[[-552 -120  385  385  674   -8]
 [  65  219  128 -567 -163  206]
 [  14 -554  367  359  735 -490]] Out: 359

[[ 392 -109  502  191]
 [ 753  187  289 -749]
 [-507 -348 -377  779]] Out: -348

[[317 459 400 481 324 380 539]
 [876 647 780 189 875 783 156]
 [310 613 458 554 317 461 510]] Out: 317

[[6 4 4 3 3 5 5]
 [4 5 5 4 7 5 7]
 [7 2 4 4 6 4 5]] Out: 6

[[109 165 319 789]
 [349 176 238 350]
 [213 424 182 805]] Out: 424

[[706 628 442 345 526 838]
 [720 729 358 328 266 529]
 [764 779 428 360 205 478]] Out: 360
---
[[ .09 -.36 -.08  .20 -.49]
 [ .04  .37  .15 -.05  .36]] | .37

[[ .06 -.11  .30  .52 -.17]
 [-.04  .18  .39 -.30  .57]
 [-.15  .28 -.04 -.54 -.08]] | .18

[[-.09  .23  .00  .05]
 [ .02  .41 -.20  .00]
 [-.05  .43 -.16  .04]] | .41

[[-.06  .37 -.31  .22  .42]
 [-.08  .03 -.10  .15  .19]] | .03

[[ .25  .21 -.10  .31]
 [-.27 -.27  .52 -.25]
 [-.17 -.41  .17 -.31]] | -.27

[[-.04  .55 -.44 -.40 -.04  .06  .33]
 [-.02  .16 -.03 -.37 -.51 -.01 -.08]] | .16
---
[[208.522, 235.402, -105.313, 226.989, -43.968], [76.753, 121.736, -4.754, 80.364, 234.685], [23.231, -9.450, 56.415, 56.302, -132.494]] Out: 80.364
[[-3.99, 45.85, -4.54, -95.70, -28.67], [55.73, 189.63, 144.85, -168.40, -2.96]] Out: -95.70
[[-0.017, -0.091, 0.108, 0.049], [0.068, -0.034, 0.061, 0.135], [-0.093, -0.064, -0.154, -0.214]] Out: 0.061
[[-10.47, -6.85, -1.02, -11.79, -2.52, -7.01, 0.56], [14.01, 5.90, -9.53, 4.97, -15.02, -2.16, -10.99], [-13.88, -9.35, 8.51, 4.23, 2.37, -16.60, -3.62]] Out: -2.16
[[-3.1, -10.2, 17.1, -1.5, -1.2, -2.5], [-0.3, 5.0, -21.3, -1.2, -1.7, -0.5]] Out: -1.2
[[-57.3, 40.2, 7.5, 151.6], [-62.5, -19.9, -71.3, -175.3], [-92.9, -138.4, -84.3, -142.2]] Out: -71.3
---
 .15  -.20  -.24  -.17  -.15  -.09  -.03  -.10  -.10  -.23  -.05  -.26  -.20  -.08
 .39  -.08  -.10  -.02   .07   .00  -.11   .02  -.17  -.22  -.02  -.19  -.09  -.04
-.22   .39   .36   .36   .34   .38   .36   .38   .28   .34   .45   .35   .23   .17
-.17   .05  -.07   .09   .09   .07   .03   .06   .03  -.03  -.05  -.14  -.08  -.07
-.38  -.06  -.04  -.06   .01  -.14  -.09   .00  -.07  -.23   .06  -.11  -.11  -.12
-.15  -.11  -.09  -.12  -.13  -.06  -.15  -.15  -.04  -.03  -.15  -.21  -.16  -.13
 .20  -.34  -.29  -.01   .00   .00  -.21  -.08  -.01  -.11  -.09  -.19  -.14  -.11
 .01  -.04  -.07  -.37  -.07   .03  -.12   .09  -.10   .04  -.01   .03   .17   .05
-.30   .23   .13   .13   .04   .04  -.02  -.06  -.01  -.08   .02   .04  -.01  -.04
-.09   .15   .26   .14   .11   .25   .27   .17   .17   .14   .11   .08   .03   .19
 .05   .09   .04  -.18  -.07   .04   .03  -.24  -.05   .02   .00  -.18   .00  -.04
 .24  -.26  -.14  -.20  -.10  -.15  -.10  -.06   .01   .05  -.05   .19   .03   .10
-> .15

-.32  -.32   .27  -.22   .02   .24   .32   .36
 .10  -.14  -.03  -.08   .05   .37   .56   .48
 .31   .07  -.31   .28   .04  -.20   .01  -.06
-.23   .16   .00  -.25   .01   .25  -.14   .18
 .10   .17  -.25  -.17  -.03  -.03   .30   .21
 .03  -.27  -.01   .46   .05  -.08   .18  -.15
-> -.32

-.05  -.32   .32  -.24  -.01   .14   .00   .08   .04   .01   .09   .04   .02   .02  -.05  -.03
-.04  -.12   .36  -.19  -.12   .27  -.05   .26   .01   .02   .02  -.05  -.06   .02   .00   .07
 .08  -.20   .37   .06  -.07   .44  -.05  -.12  -.12  -.16   .02   .00   .07   .02  -.05  -.27
-.01  -.37   .45  -.05   .05  -.08  -.02   .34   .02  -.23  -.06   .12   .02   .08  -.11  -.16
-.06  -.40   .27  -.16  -.01   .26  -.12  -.14   .05   .13   .10  -.03   .08  -.06  -.03  -.01
-.03  -.28   .38  -.03  -.08   .02  -.07   .19  -.03  -.09   .05  -.01  -.12  -.05  -.02  -.06
-> -.05

 .00  -.02   .04  -.05   .03   .01  -.06  -.04  -.03
 .03   .13  -.07   .00   .00  -.19   .04  -.11   .11
-.07   .16  -.07  -.06   .14   .13   .10  -.04   .07
-.08   .01   .07  -.27  -.09  -.06  -.08   .07   .12
-.16   .21  -.05  -.15  -.13   .23  -.10   .22   .42
 .00  -.31   .15   .04  -.10   .21  -.13   .19  -.22
-> .00

 .01   .45   .44  -.39  -.01   .29   .11
-.05   .49   .46  -.41   .10   .28   .16
-.10  -.07  -.17   .09   .08  -.08  -.03
 .07  -.22  -.18   .16  -.10  -.11  -.11
 .18  -.41  -.48   .40  -.25  -.19  -.19
-> .01
---
[-.08 -.13 -.08  .42] Answer: -.13
[ .56  .10  .04  .05  .05  .06 -.35] Answer: .10
[ .03 -.54  .25  .07 -.52 -.45] Answer: -.54
[-.49 -.58 -.48 -.55] Answer: -.58
[ .04 -.09  .43 -.21  .24  .57] Answer: -.09
[ .45  .44  .27 -.56  .47] Answer: .44
[ .37  .52  .01  .00  .43 -.07] Answer: .52
---
[-135 -611  504 -143 -114] → 504, 504

[165 225  14 167 209] → 14, 225

[2 3 4 4 1 1 8] → 4, 8

[[114  98 114 123 108 109 138]
 [133 164  71 119  21 153 131]
 [177 106  59 202 120 163 123]] → 119, 202

[6097 9579 4817 6719 7373 6465 3246] → 6719, 9579

[[3884 7570 3305 5549 5457]
 [7063 3999 5244 7244 8485]
 [2690 3300 5554 6969 6408]] → 5244, 8485

[401 261 592 759 117] → 592, 759

[7584 6617 3147 5545 6552 7768 5726] → 5545, 7768

[32 32 40 69  3 96 14] → 69, 96

[[6971 9762 8993 8790 2681]
 [8532 2637 7382 9718 8980]
 [6225 3044 9479 8924 9674]] → 7382, 9762
---
-.51 -.24 -.37 -.14 yields -.51, -.14

 .20 -.37 -.02  .31  .18  .17  .14
 .20 -.28 -.01  .26  .29  .15  .07
 .31  .22 -.54 -.14  .03  .31 -.13
yields .20, -.13

 .38 -.11 -.25  .59 -.23 -.01 yields .38, -.01

-.05 -.35 -.37  .22  .04
-.26  .18  .44 -.37 -.30
 .09  .35 -.08 -.19 -.37
yields -.05, -.37

 .24 -.46  .16 -.02  .19 yields .24, .19

-.12  .04  .00 -.10 -.45
 .02 -.11  .14  .26 -.58
yields -.12, -.58

-.44 -.29 -.32  .51  .48  .57  .53 yields -.44, .53

.16 .57 .19 .24 yields .16, .24

-.10 -.54 -.49 -.24  .06 -.26 yields -.10, -.26

-.50  .17 -.24  .09 -.19 -.08 -.30 yields -.50, -.30
---
[[-16.2  -5.8  -0.4 -15.9   6.4]
 [ -7.5   0.4 -17.1  -8.6  20.7]
 [-11.8   3.1  11.3 -15.5   8.6]] gives 20.7, 11.3

[ -71.86  135.82  -13.13 -100.84] gives 135.82, -13.13

[  4.831   9.433 -17.080  14.809] gives 14.809, 9.433

[[-0.12  0.04  0.16 -0.07]
 [-0.12  0.05 -0.04 -0.07]
 [ 0.01  0.04 -0.06 -0.07]] gives 0.16, 0.05

[  9.35   7.92 -12.82  12.10   1.42] gives 12.10, 9.35

[[ 1.2  0.6  0.3 -0.8]
 [ 0.4 -1.7  0.2 -0.6]
 [-0.7 -1.2  1.6 -1.5]] gives 1.6, 1.2
---
[0.077, 0.138, 0.153, 0.066, -0.183]: 0.077

[169.95, -59.64, 46.68, -5.33, -87.27, -102.29, -160.56]: 46.68

[[-0.80, 1.51, 1.39, 0.89, 1.16, -0.96],
 [1.65, -0.79, -2.03, -1.07, -0.56, -1.68]]: -0.79

[0.18, -0.11, 0.08, 0.15, 0.01]: 0.18

[[-0.167, -0.081, 0.103, 0.095, 0.113, 0.202, 0.088],
 [-0.141, -0.020, 0.127, 0.112, 0.137, 0.176, 0.019],
 [-0.070, -0.116, -0.060, -0.048, -0.045, 0.041, 0.204]]: -0.060

[96.43, 99.46, 137.24, -97.43, 185.91]: 96.43

[[-110.326, 12.763, 178.031, 123.773, 7.580, -42.718, 138.264],
 [96.827, 36.200, -32.495, -32.967, -1.634, 63.536, -23.113],
 [-97.413, -22.349, -67.503, 104.181, 42.925, -134.965, -81.740]]: -67.503

[-13.9, 10.5, -2.1, 16.2, 16.6]: -13.9

[0.059, -0.029, -0.119, 0.095, 0.111]: 0.059
